0: ndarray[118 154 116 158 119 134 35 94 183 163 51 148 56 161 102 158]
1: ndarray[52 153 176 111 150 147 126 135 108 132 178 109 137 188 127 122]
2: ndarray[170 110 141 135 92 170 0 23 157 148 156 153 38 128 166 63]
3: ndarray[128 196 178 124 114 105 140 127 131 98 104 177 100 124 127 94]
4: ndarray[156 150 178 111 121 215 69 136 78 142 166 171 108 173 117 67]
5: ndarray[40 98 131 91 137 108 158 117 118 125 230 145 168 154 156 157]
6: ndarray[170 137 79 136 71 180 115 128 188 166 69 110 57 70 81 161]
7: ndarray[103 47 93 68 144 69 156 99 130 130 159 101 133 99 187 174]
8: ndarray[255 68 143 121 170 121 99 154 144 185 166 140 163 209 64 53]
9: ndarray[150 158 71 144 149 125 178 161 198 150 195 205 59 144 106 138]
10: ndarray[167 80 166 129 167 178 130 146 146 161 175 63 113 54 141 98]
11: ndarray[101 188 121 43 107 160 77 145 71 96 53 95 110 96 118 114]
12: ndarray[144 161 106 116 46 136 156 120 147 169 86 170 116 100 125 150]
13: ndarray[79 135 168 135 158 154 99 102 174 140 88 132 105 142 84 107]
14: ndarray[131 81 133 137 156 77 139 92 119 131 114 74 131 52 132 146]
15: ndarray[153 230 114 100 58 159 73 112 117 159 130 159 60 131 106 75]
16: ndarray[116 84 113 158 79 105 82 141 84 139 147 8 135 132 146 181]
17: ndarray[76 109 204 153 135 32 157 106 216 126 96 111 157 166 79 74]
18: ndarray[151 177 167 50 68 160 70 87 54 131 61 193 112 153 93 44]
19: ndarray[155 193 119 107 135 180 96 158 74 150 95 164 110 137 139 56]
20: ndarray[125 175 115 169 105 82 160 135 101 177 110 98 169 152 121 95]
21: ndarray[103 173 157 151 108 151 154 231 147 87 144 127 145 78 166 143]

ndarray[138 189 140 88 124 189 18 48 172 166 63 142 76 194 106 174] 0 13 15 2 6
ndarray[175 148 48 78 107 144 138 114 116 86 160 136 175 140 120 145] 12 20 7 19 5
ndarray[132 83 100 180 170 171 115 111 143 97 125 117 89 76 99 153] 14 13 10 6 0
ndarray[162 102 150 120 101 124 155 103 125 141 63 144 123 142 116 126] 12 3 13 20 14
ndarray[79 119 159 129 89 103 127 149 159 175 92 79 117 175 75 126] 13 20 17 1 12
ndarray[196 122 147 132 142 79 162 102 125 151 64 139 152 155 123 90] 20 3 14 12 13
ndarray[135 109 154 117 159 65 145 166 97 138 35 120 142 139 98 97] 20 3 14 13 17
ndarray[155 171 77 133 101 156 105 142 203 133 159 145 86 158 125 112] 9 15 12 6 3
ndarray[40 151 114 175 132 156 154 123 185 106 126 186 81 110 133 166] 13 9 3 12 21
ndarray[129 91 120 130 89 128 106 136 48 131 111 44 136 79 180 188] 16 14 7 11 10
ndarray[157 126 169 94 117 72 144 87 132 171 92 150 140 111 82 47] 3 20 13 17 12
ndarray[133 51 96 128 85 181 36 105 155 126 149 127 149 41 135 113] 10 14 2 6 13
ndarray[127 116 130 135 212 132 148 119 123 96 255 149 149 177 172 107] 5 1 9 7 10
ndarray[74 154 88 112 115 139 128 169 138 107 104 132 82 55 172 188] 21 12 11 14 6
ndarray[124 93 95 185 180 132 127 126 111 97 187 147 139 159 131 211] 5 1 7 14 9
ndarray[109 118 121 94 104 146 131 98 147 133 151 98 155 159 139 151] 1 5 7 13 12
ndarray[139 112 156 151 85 157 130 179 77 123 123 1 107 89 160 185] 16 14 10 21 20
ndarray[180 151 159 154 137 49 144 145 100 140 101 22 148 79 126 129] 14 20 16 10 3
ndarray[148 98 142 129 130 146 149 127 103 115 170 75 177 184 76 93] 1 20 8 4 13
ndarray[113 63 121 74 210 152 154 31 162 109 255 211 131 209 148 142] 5 1 7 9 13
ndarray[102 110 131 211 146 157 127 153 149 110 121 159 137 89 149 162] 21 13 14 3 12
ndarray[110 108 119 133 107 111 11 126 125 115 135 101 135 96 119 156] 16 14 13 0 11
ndarray[77 105 180 170 140 142 135 102 152 135 101 111 84 114 124 168] 13 14 1 3 0
ndarray[161 147 129 113 132 102 159 96 152 90 76 180 113 160 91 89] 3 13 12 20 19
ndarray[180 154 45 151 87 143 160 124 214 159 155 122 106 169 97 135] 9 12 6 20 15
ndarray[96 168 153 151 63 116 111 155 92 172 121 45 118 133 85 113] 20 16 1 13 12
ndarray[133 152 126 108 99 94 158 65 102 158 63 175 210 178 131 35] 20 3 18 19 12
ndarray[118 82 23 144 177 92 166 143 126 78 149 180 100 125 193 156] 7 9 5 14 21
